One vector is turned by the same rotation once a step. Each row is the vector after some number of steps, and that number follows the row.
The counts run from 0 to 223.
[107 119 133 164 154 117 118 110 129 131 100  91 119 110 100 137 120  67
 147 154  98 175  99 140 177 142 181 127  72 156 150 164 129 163 165  96
 135 109 139 153 107  80 183 133 144 143 155 132 144 123 102 133 140 125
  91 119 111 179 150 136  98  93 130 149 105 111  95 106 143 123 134 114
 116 173 136 152 165 139 102 164 116  99 164 103] => 180
[132 124 132 156 160 111 110  88 126 167 115  90 159  86 101 120 148  90
 172 128 114 170  95 144 151 144 167 140  89 156 157 142 134 143 161 109
 144 169 153 136  96 104 157 137 175 130 142 117 149 113 117 143 129 127
  69 113 124 151 161 103 123  62 127 132 126  92 114 126 145 127 136 181
 113 168 139 146 137 161 104 123 137 101 171  77] => 112
[105 138 145 146 170 158 121  89 113 118 122  99 166 101 105 137 109 111
 185 115  82 165  85 133 159 153 159 128  71 162 162 129 127 144 159 121
 101 147 146 130  97  89 166 160 165 129 138 104 134 116 108 124 130 106
 128 106 159 139 142 108 162  90 180 146 127 131 100 142 161 126 139 131
 138 155 156 121 143 156  94 165 108 127 156  70] => 68
[122 115 130 137 161 138 106 104 105 115  72 109 140 136 131 145 110 128
 143 130 121 171 108 164 201 149 174 146  58 157 165 168 130 150 158 126
 163 105 155 123 111  94 177 148 136 117 139 122 133 158 107 136 160 152
 120 124 122 150 151 129 137  84 136 125 102  97  86  94 108 128 123 101
 109 170 118 154 134 154 115 183 107 145 163  71] => 53
[136 140 145 128 155 142 144  80 119 139 120  87 171  94 112 133 109 138
 168 128  97 140  93 114 168 177 155 138  89 163 194 137 131 133 171 137
 134 140 166 122  80 101 133 191 158 117 141 120 124 126 121 126 153 105
 127 153 108 146 146 124 160 107 130 141 150  96 100 139 148 102 108 115
 110 159 149 100 153 160  91 151  90 148 173  81] => 194
[115 122 133 138 161 121 104 112 112 128 102  81 118 109 121 143 102  64
 162 147  98 155  98 138 195 144 161 129  63 151 170 152 126 156 164 106
 126 137 138 147 121  89 180 142 151 150 156 126 136 138 100 136 139 137
 105 131 101 180 145 121 118  84 146 164 104 107  95 118 136  97 134 104
 108 162 141 123 164 148 112 157 116 102 177  96] => 179
[149 147 129 129 132 143 110 136 124 147 132 109 131 118 126 142 122 103
 177 123  99 117 114 129 199 131 187 138  88 162 154 112 112 134 144 101
 147 144 118  99  87  93 173 175 165 153 179 134 140 122 120 195 159  99
 105 144 112 184 153 116 139  86 150 172 116 125 113 118 142 120 138 126
 127 127 146 131 123 104  86 176  99 109 144  90] => 31
[147 149 138 116 133 142 118 124 146 149 151  84 123 105 126 130 118  94
 156 151 111 173  74 129 158 147 178 165  84 179 183 123 109 128 180 106
 119  95 121 145  94  73 161 152 151 147 137 107 144  82 126 170 160  89
 111 127 121 131 141 110 130  90 142 163 121 135  96 115 156 127 137 143
 101 135 142 160 133 122  59 132 146 129 145 123] => 142
[117 136 127 143 133 159 118  89 122 100 135 116 133 112 100 141 122 145
 172 142 104 173 110 138 149 154 201 106  77 155 143 126 137 138 160 118
 130 128 155 112  72  59 167 170 162 116 147 116 142 131 110 119 134 113
 111 140 144 164 140 141 164 110 147 145 131 137  93 120 131 151 126 153
 142 191 152 137 152 137  85 185 114 119 170  97] => 64
[136 142 107 135 153 114  98 112  98 146 119 105 172 117 105 142 141 113
 159 155 113 184 122 137 163 148 171 129  64 133 141 139 115 142 156 110
 148 143 129 132  94  83 182 116 159 127 138 124 154 115 116 157 149 130
 104 114 109 177 119 126 133  52 154 175 115 101 103 109 165 134 153 137
 109 178 122 161 145 165 102 147 109 135 154 106] => 222
[103 105 140 156 153 135 129 115 133 111  87 112 113 128 100 145 126  96
 155 147  99 172 104 152 186 142 177 121  62 162 132 161 115 159 154  96
 131  97 138 126  93  82 187 144 161 151 151 117 152 134 109 140 144 124
 115 107 116 179 148 144 119  80 120 143 105 128 101 102 124 138 138 119
 129 166 128 149 155 143 101 177  94 114 167  81] => 181
[138 144 142 115 170 142 133 114 150 130 118  83 172 116 137 140 102 113
 177 113 102 182 104 126 171 137 153 140  90 167 155 133 114 149 172 125
 139 130 113 129  79 103 167 195 177 150 146 135 129 124 133 165 161 119
 136 124 129 131 153  99 166 110 169 146 143  90 112 141 130 153 149 120
 150 120 137 136 109 136  77 155  93 142 147  83] => 76
[118 131 116 142 151 144 133 104 121 159 121  89 150  86  98 122 147 116
 216 140  86 171  97 168 151 141 156 129  97 158 133 120 150 135 169 117
 122 154 154 100  90  85 174 135 162 119 145  99 125 116 145 153 158 129
 101 120 142 131 160  99 150  91 138 139 113 126  92 125 130 125 133 171
 113 143 156 153 132 167  71 122 109 117 160  93] => 109
[140 140 140 129 121 140 116 110 108 116 134  95 132 111  99 126 121 122
 144 149 116 139 109 106 173 144 167 157  84 162 162 119 124 147 155 141
 137 105 161 118  69  58 164 165 130 145 151 110 150 107 116 143 144 114
  90 138 123 164 142 158 103 116 121 155 162  90  89 119 166  94  99 140
 116 175 173 148 162 134 103 176  96 131 157 106] => 21
[114 127 158 106 166  88 117  93 135 134 147  74 137 101 125 112 128  96
 147 130 113 174  71 112 194 124 168 142  68 173 178 153  92 137 132 112
 137 129 138 127  96  97 154 155 165 123 167 133 142 125 122 138 152 100
 131 140  84 170 141 152 120  73 116 137 119  89 124  83 123 118 138 126
 129 128 125 103 154 150  92 149 124  96 139  95] => 5
[102 143 163 134 175 147 121  97 122 123 121  87 164 106 110 147  79 101
 181 123  95 170  85 117 174 155 148 132  73 179 167 137 126 158 168 117
 122 166 137 139 102  89 157 175 188 148 146 140 143 134 115 120 126 106
 117 119 135 163 135 115 149 104 185 137 149 113 107 161 154 114 138 132
 142 166 148 111 146 152 105 160 109 128 170  76] => 69
[152 167 130 131 157 116 119 109 124 113 134  86 191 122 149 155 113 112
 159 138 107 154  78 110 179 147 165 181  95 166 173 138 120 166 163 148
 154 150 149 125  90  73 168 167 150 149 127 122 119 125 128 146 146 106
 114 129 118 117 151  98 135 129 166 152 128  99  90 134 147 121 128  87
 146 131 153 126 133 120  94 169  80 132 159  86] => 202
[158 163 114 131 134 132 123 135 131 146 138  96 146 108 125 144 123 102
 177 151  87 132 111 134 180 143 188 156 104 176 152 127 113 145 169 112
 124 137 135 112  80  97 164 166 142 156 178 144 133 121 130 197 165 108
  96 144 110 176 159  94 128  99 132 174 115 117 108 128 142 132 131 117
 111 134 147 151 123  99  73 163  99 113 159  96] => 32
[151 117 129 115 134 138 114 135 112 153  99  80 124 118 129 150 135 130
 151 113 125 131 109 138 210 148 189 173  83 174 163 137 117 131 138 114
 142 144 143 101 105 117 142 164 164 158 158 122 145 139  99 154 153 141
 100 155 125 148 153 119 122  67 115 148 138  73 111 114 110 110 124 135
 111 133 138 142 113 131 137 196  91 134 133  63] => 163
[100 113 108 104 141 179  97 131 103 151  96 104 132 106 109 133 116 116
 203 118 118 175 111 147 168 154 138 150  78 166 158 119 132 137 185 116
 134 121 142 108  82  86 183 131 151 154 135 130 143 140 123 151 163 147
 104 120 160 126 130 110 128  98 163 143 124 122  85 147 120 110 140 158
  92 149 164 172 129 162 113 149 132 150 155  85] => 102
[128 119 131 112 145 121  98  88 123 103 154  91 128 107 120 115 144 104
 140 126 113 195  80 117 163 129 190 152  61 177 146 136 102 138 157 129
 131 122 163 128  78  65 145 158 148 130 156  92 156 105 122 121 139 113
 108 135 138 135 158 138 119  88 102 122 138  81 102  96 123 113 102 134
 147 158 165 134 169 126  91 150 134  87 135 103] => 131
[138 148 151  97 133 137 116 128 136 141 152  83 102 127 141 124 105  94
 152 159 124 173  70 136 182 138 179 152  77 163 185 118 109 124 161 113
 132 101 110 123  86  82 173 166 175 146 162 116 146 104 128 166 164  83
 124 136 102 138 146 144 141  88 155 163 126 128  98 107 138 118 137 149
 112 136 137 147 133 114  65 156 131 117 141 127] => 141
[111 150 157 152 152 120 119  97 138 115 116  96 173 124 100 132 133 107
 175 130 108 181 100 125 158 137 170 147  82 160 136 149 117 167 161 123
 147 138 139 121  71  67 175 147 175 140 143 140 152 129 114 132 135 110
 106 106 146 169 142 127 123 112 166 131 138 108 106 130 153 154 152 142
 146 164 139 134 131 158 100 172 100 121 154  91] => 71
[105 111 103 118 138 155  89 109 122 151 109 131 117 115  99 119 138 114
 195 130 102 171 131 150 163 132 158 121  79 159 114 109 139 114 171 110
 151 143 136  94  71  87 178 163 186 153 148 118 144 122 128 157 165 121
 102 130 136 148 138 139 134  88 150 158 123 117 102 123 114 120 130 185
 118 168 159 141 153 152  96 150 126 104 164  95] => 106
[149 142 121 131 137 153 134 149 125 152 114  77 141  98 117 136 124 115
 194 118  82 152 112 158 186 156 182 147  94 180 161 142 121 139 163  97
 116 139 135 104  92  99 168 158 145 147 147 143 137 139 112 177 155 133
 108 143 150 158 149  79 157  82 143 158 127 130 108 136 129 132 153 118
 109 127 136 144  96 137  98 174  76 150 134  80] => 34
[157 147 127 118 116 126 108 116 116 150 118  77 133 116 140 143 138 122
 155 127 134 133  96 139 204 143 193 187  83 177 163 139 118 128 153 123
 154 136 152 109 107 103 132 147 148 155 176 133 138 141 109 160 158 121
 101 159  97 150 147 135 108  82 125 142 126  76 118 106 102 105 112 132
 104 139 154 158 119 122 134 184 106 118 153  72] => 164
[119 131 131 137 132 158 113  95 124 106 102 146 115 123 121 136 132 130
 157 136 104 174 110 148 173 146 188 145  57 180 149 148 124 137 180 125
 164  99 137 126  92  88 159 141 130 113 158 113 145 137 113 134 153 105
 124 131 122 128 152 117 119 107 140 126 100 119 105 103 103 143 117 120
 120 176 140 179 154 116  85 174 119 122 169  62] => 56
[154 121 103 148 155  94 133 117 116 149 114  76 149  88 105 138 140 106
 183 146  81 186 129 120 166 165 160 145  77 154 144 144 128 140 178 134
 141 134 160 136 121 101 159 134 146 141 140 114 128 127  98 124 138 150
 115 142 100 138 146 102 121  74 119 172 124  65 115 115 135  99 129 108
 117 175 150 157 152 148 111 145  58 129 152  85] => 44
[142 128 111 134 130 121 128 130 133 165 127  93 142 101 103 139 138 109
 191 145 105 161 127 113 175 148 154 150  79 179 141 143 123 118 159 118
 147 142 146 120  76 111 150 172 156 164 179 163 134 142 110 149 161 109
 133 174  90 177 118 120 120  89 124 171 122  93 132 120 100 117 138 128
 103 175 134 128 140 148 108 176  81 116 161  77] => 39
[112 125 128 141 161 147 130 124 104 129 122  85 125  98 126 149 134  83
 193 160  87 181  90 148 175 153 167 138  77 165 161 141 120 144 165 110
 100 111 151 125 116  74 190 126 140 133 141 109 136 128  91 120 133 152
 118 117 147 151 154  99 123  85 119 159  97 134  81 109 124 102 152  95
 111 145 145 139 142 151 106 151  97 110 158  93] => 177
[ 98 156 153 150 166 133 122  99 144 117 124  87 173 128 108 138 119 104
 182 137 109 171 105 130 169 121 167 137  73 152 125 142 119 156 142 121
 150 132 134 108  68  83 182 162 182 139 152 140 139 139 132 144 136  99
 129 105 136 168 140 144 147 106 178 151 140 119 116 131 132 150 147 153
 158 147 142 115 131 155 101 189  90 119 152  91] => 72
[149 131 109  85 148 139  83 124  72 117 107 105 146 155 134 171 105 115
 144 123 150 174 106 152 182 147 164 149  67 143 160 127 121 149 157 116
 137 146 132 122  89  82 181 141 180 163 125 120 142 127 116 155 144 153
 101 126 132 135 127 131 139  71 167 158 133  84  84 118 133 118 133 133
 115 144 139 168 125 153  99 169 117 135 161 114] => 95
[135 163 123  86 143 152  94 119 121 123 147  88 158 120 148 137 109 104
 174 123 108 170 109 107 184 137 162 152  86 176 164 122 112 135 188 129
 150 121 129 113  80  87 148 158 133 143 166 141 139 145 126 163 159 109
 143 148 131 147 133  91 146 112 179 158 130 114 120 119 121 117 136  78
 120 127 154 138 121 108 101 182 124 118 141  96] => 209
[134 106 148 134 185  95 128 104 147 143 135  44 133  84 115 111 130  76
 147 126 107 189  90 119 166 152 177 117  82 172 170 153 108 150 181 112
 114 133 144 140 100  97 149 158 154 138 149 113 133 119 115 125 136 140
 104 143 120 148 160 118 121  79 115 134 139  75 101 111 138 105 106 126
 126 139 155 122 152 150  97 131 107 101 138 100] => 2
[108 125 138 151 153 153 153 108 154 151  99 104 119 105 115 126 113 120
 180 133  85 171 102 149 180 156 165 129  69 176 176 152 129 145 187 118
 136  95 112 132 115 105 185 154 156 121 134 106 126 117 106 153 163 108
 148 109 120 139 162 109 136  89 138 137 101 137  99 111 118 133 143 118
 118 148 127 145 134 146  84 150 103 145 162  73] => 185
[137 145 131 142 148 115 115  89 127 155 125  78 162 104 119 137 163  96
 178 147 133 164  80 150 166 116 181 158 103 163 136 144 129 141 140 112
 150 156 165 126  76 106 148 156 180 129 168 147 141 114 142 156 161  88
 108 125  95 148 154 137 143  76 123 134 109 105 118 117 123 135 135 157
 109 146 132 117 129 160  95 150 139  94 185  89] => 115
[175 149 128 122 138 116 137 117 120 147 136  94 164 105 108 149 163 107
 175 137 114 138 113 118 183 121 166 159 110 155 152 119 112 147 130 133
 162 136 147 107  88  89 163 155 162 156 160 127 147  98 131 176 153 113
  91 116  91 162 167 129  86  84  98 160 137  80 108 103 135 122 115 132
 130 123 156 134 138 137  90 151  98 109 140  88] => 157
[117 108 152 117 177 110 127  97 140 136 131  77 132 105 125 122 135 102
 152 111 110 190  84 131 192 120 178 120  56 163 163 149 112 139 141 114
 138 116 130 113  88  94 160 158 161 121 153 109 151 130 105 130 145 126
 119 137 132 164 149 150 136  66 117 128 135  76 119  83 118 114 137 133
 142 134 123 106 145 164 106 164 105 104 133 100] => 4
[153 156 131 152 132 133 119 129 134 139 131 112 141 121 119 137 133 109
 176 137  93 135 141 146 196 117 200 128  86 152 152 124 111 148 138 105
 156 126 116  94  88  66 185 141 156 146 155 117 155 122 114 178 155 115
  87 126 139 174 158 124 122  84 153 167 128 121 105 115 138 118 156 143
 141 130 140 145 120 121 107 186  91 113 138  84] => 30
[135 145 107  94 169 126 127 121 111 137 150 102 168  92  99 138 126 112
 190 154  81 206 116 119 139 159 164 140  65 164 139 113 103 124 182 139
 120 145 131 123  85  92 175 118 152 133 137 118 151 114 121 166 146 123
 120 137 124 152 104  97 127  80 146 153 122 116 113 120 144 119 132 129
 107 154 137 176 145 132  68 118  87 128 151 104] => 218
[152 108 110  96 153 129 118 100 134 124 136  77 151 104 145 136 116 101
 163 128 139 196  77 127 169 151 146 158 107 176 172 123 120 134 182 145
 146 138 157 123  70  89 140 184 151 152 133 129 102 119 118 127 158 116
 124 153 113 103 155 116 150 121 117 153 125  73 100 116  89 110 119 109
 130 132 159 120 142 155  83 137 142 106 154  95] => 126
[137 120 118 135 158 134 122 110  99 107  87 104 156 121 125 150 129 108
 147 130 120 188 108 156 185 162 172 151  71 156 169 160 125 172 171 126
 157 106 156 139 105  98 173 138 120 124 129 126 131 140 113 135 154 152
 103 119 111 141 159 110 118 103 118 131 105  91  84 100 126 127 123  92
 109 165 128 160 143 150 107 164  91 141 171  67] => 52
[123 120 127 134 169 144 127 103 117 175 116  89 147  85 111 122 126 108
 202 121  91 163  97 162 160 132 153 126  89 153 163 112 150 122 171 115
 132 169 148 106 101 102 164 149 183 124 145 105 120 116 138 157 145 136
 107 120 135 129 159 105 158  75 156 153 119 118 101 136 129 106 139 175
 114 137 158 133 138 178  83 122 125 119 162  90] => 110
